Each named move below is a turn or a mirror, shown by a few rows before and after it. Which moves, in which order, take the first row of each later pair to the second? The first pair is answered.
move Bafe:
[ 11  -2   5 -18   2  -9   5   6  -3   9 -18  36   9   6  15 -23] |-> [ 22  -4  -8 -17  -7  -6  -2   9   0  13 -14  28   0   4  27 -15]
[  5  -7 -10  -4   5  -5  -2  12 -20  11 -19  -2  15  -2   3  -2] |-> [  3  -5  -5  -3   7  -3  -1   9 -22  11 -20   1  18  -4   0  -2]
[ 17   1  -8  36  -5  -6 -15 -17  16  16   6  20 -31 -25  38 -12] |-> [ -9   5  23  36   7 -15  -5 -26   8   6   4  39 -20 -25  17 -25]
move luv:
[ 25 -21 -14   3   9 -19 -24  -7 -23  49   1  37 -11  -9  12 -41] |-> [ 24 -19 -18  -2  14 -26 -13   0 -25  49  -2  27 -12 -16  17 -41]
[-16   2  18  -3  19 -10  13 -24   2  -8 -10 -24 -18   1   3  -9] |-> [-13   7  22  -3  19 -10  19 -22   3  -8  -9 -21 -12   2   0 -10]
[-16   9  34 -14 -37  24  23 -20  28 -45   4 -10 -21  22  -2  21] |-> [-17  -4  26  -8 -33  31   9 -30  22 -48   4  -7 -29  24  -1  24]
[-34   6  -9  -7  30  -6 -24 -12   3 -29   9 -34 -14 -10 -24  12] |-> [-35  17  -4 -11  29 -18  -6  -2   6 -25  11 -45  -7 -14 -22   9]
move Sez:
[ -6   0 -12  -7  11 -17  -1  40 -18 -19 -19 -38  22 -13   7  19] |-> [-11   6 -14 -12  11 -23  10  35  -8 -17 -16 -48  14 -16  11  13]
[ 24 -10   9  -4  29  11  -5  -6  -2  17  10  21  -3  -4 -10   5] |-> [ 19 -17   5   0  28  19 -11  -4  -5  12   8  19  -3   2 -12  11]
[ 13  31  11 -10  -3 -34  20  29   1  27  -5  -4   4  -2  16  -7] |-> [ 21  24  15  -3  -5 -32   6  35 -17  27  -7   9  20   0  12  -8]
[-24 -12  16 -19  20 -13   8 -15  -3   9  -2  32  12 -22  -2 -31] |-> [-27 -20  17 -12  19  -6  -5 -13 -14   0  -6  36  21 -16  -3 -26]
Pairs:
Between the rows of a pair lie two moves.
[ 15  -6 -26  -9 -16 -11  -8  30  -3  21 -19 -14 -20  -6  23  -2] |-> [-31  -4  16  -2   4 -24   4  17 -25  -7 -28  21  13  -1 -14 -16]
Bafe, Sez
[ -5  21  17  -8  -3 -10  26  33   8 -15  -9 -29  30   1  -4  18] |-> [ 21  16  10  -3 -24  13  11  33  19 -12   5 -23  24   7   7  29]
luv, Bafe
[ 17  -6 -28  -6   7   0  16  -7  16   1  -6  11 -27 -32  15 -13] |-> [ -3  -8  -1   1  18  -3  18 -12   0  -3 -11  42  -2 -26  -4 -26]
Bafe, Sez
[ 45  -3 -21   4 -13  -6 -16   7   4  36  -8  26   2 -17  10 -49] |-> [ 22  -7  -6   9   1 -10 -17  -8  -9  23 -12  47   6 -15  -7 -58]
Bafe, luv
[ -7  19  -1  -1 -13  10  -4  -7  11  -5 -16 -42  -7  -2  -5   7] |-> [ -4  26  14   2 -20  16   1  -8  16  -8  -9 -25   3   6 -11   8]
luv, luv
[ -9  30 -15 -36 -20   4  23  31  28 -17   9 -18 -27   1  30  14] |-> [-36  32  28 -25  -8  11  26   6  17 -34  13  31  -3  13  -3   0]
Bafe, luv
[-88 -27 -11   3  62 -29 -11 -19 -30 -18 -31 -14 -15  -4 -16 -13] |-> [-81   7   4 -15  58 -49  39  -9  -6  -2 -28 -27 -12 -14 -13 -25]
Sez, luv
[-16   5  26 -50  15   0   0 -41  -9  -4   2 -11   2 -10  -6 -26] |-> [ 20  11   6 -56  -3   6   1 -21   6  10   8 -35 -11 -15  15 -14]
Bafe, luv
[ 39  40  11 -22 -16  21  24 -25  15   7   2  43  15  -1  -5 -13] |-> [ 27   4 -23  -9  -4  35 -28 -53  -7  -2  -2  44 -15   2   0  -5]
luv, luv
[-39 -22  32  19  25  -7 -14 -24 -34 -23 -14  45  24  10 -35 -11] |-> [ 15 -44 -53  11   7   7 -50  -1 -25   1 -14 -25 -23  -2  23  19]
luv, Bafe
[-30 -19  14  -5   2  25 -15 -24  -2 -27   5  16  -2  22 -16  13] |-> [ -7 -23 -27 -12  -3  21 -20  -8   5 -13  -2 -27 -24  11  11  26]
Bafe, luv
[  5  23   0  -3  -2 -11  19  34  11 -14  -7 -31  44  -6  -4   2] |-> [ 29  20   3   3 -18   8   9  29  19 -11   6 -19  43   3   1  10]
luv, Bafe
[-30  -1  14   3  20  -2   1 -24  -6 -14  -2  24  -7   7 -24 -14] |-> [ 17  -4 -33  -6  -3   9  -9  -9  15  14   8 -14 -34  -1  14   1]
Bafe, Sez
[  0 -16  -7   6   7 -14 -25  10 -36   2 -14  -4   7  -3   0   0] |-> [  6   0   6  -2   5 -26   0  25 -28  10 -13 -11  23  -8   1   1]
luv, luv
[-18  -5  34  12  -5  21 -18 -14   1 -31   1   6  16  15 -25  23] |-> [-26  15  30   1  -5  16  10 -23  27 -29   7 -16 -11   3 -17  19]
Sez, Sez
[-10   2   4   9  -5  10 -14 -20  -5 -14  -4  -4  -4  -1   5   1] |-> [ -7  11   5   7  -5   2   4 -22   4 -10   3  -7 -12  -9   6  -7]
Sez, Sez
[ 35  10   7   0 -11 -19  23  22  -9  58 -12  29   9 -15  26 -33] |-> [ 36 -14  12  17 -16   8 -24  22 -29  31 -15  51  30   6  13 -13]
luv, Sez
[-18 -15  -3  10 -17  27 -19  10  -6 -17   0  -5  15  24  -8  26] |-> [-23 -14 -15   2  -8  11 -12  21 -10 -11 -10 -30  10  13  -2  26]
luv, luv
[-35  -6  18   9   5  11 -15 -27 -14 -25   3  21   1  13 -22   2] |-> [ -6  -8 -26   1 -11  22 -29 -15  10 -14   9 -24 -31   7  11  24]
Sez, Bafe
[ 30  15  -3 -10  -6 -12   9  28  15  20  -1  -7   7  -1  12 -12] |-> [ 20  18  20  -2  -9  -4  12  15  14  11   4  22  20   8  -2 -15]
luv, Bafe
[ -5   3  11  -3  17  -3  16  -7  -3  11  -6   0   6 -11  -6 -22] |-> [ -4  -9  11   6  16   4  -1   1 -16   4  -8   6  17  -4 -10 -16]
Sez, Sez
[-18 -17   3   9  18   1 -12 -18 -23  -6 -11  33   0  -4 -22 -21] |-> [ 24 -19 -35  -6   4  -3 -12  10  -7  17 -12 -21 -19 -16  13  -2]
Bafe, luv
[  5  15 -30 -15  -1 -22  12  -1  19  30   0 -18  -7 -27  13 -10] |-> [-14  13   4  -5   8 -27  14  -5  -4  24  -5  23  25 -18 -13 -28]
Bafe, Sez
[ 27  -9 -10   4 -20  19 -23   3  13  19  -1  31  -5  13  14   3] |-> [-15 -10  18   6   3   2 -11 -11  -7   4  -9  49   7  10 -10 -16]
luv, Bafe
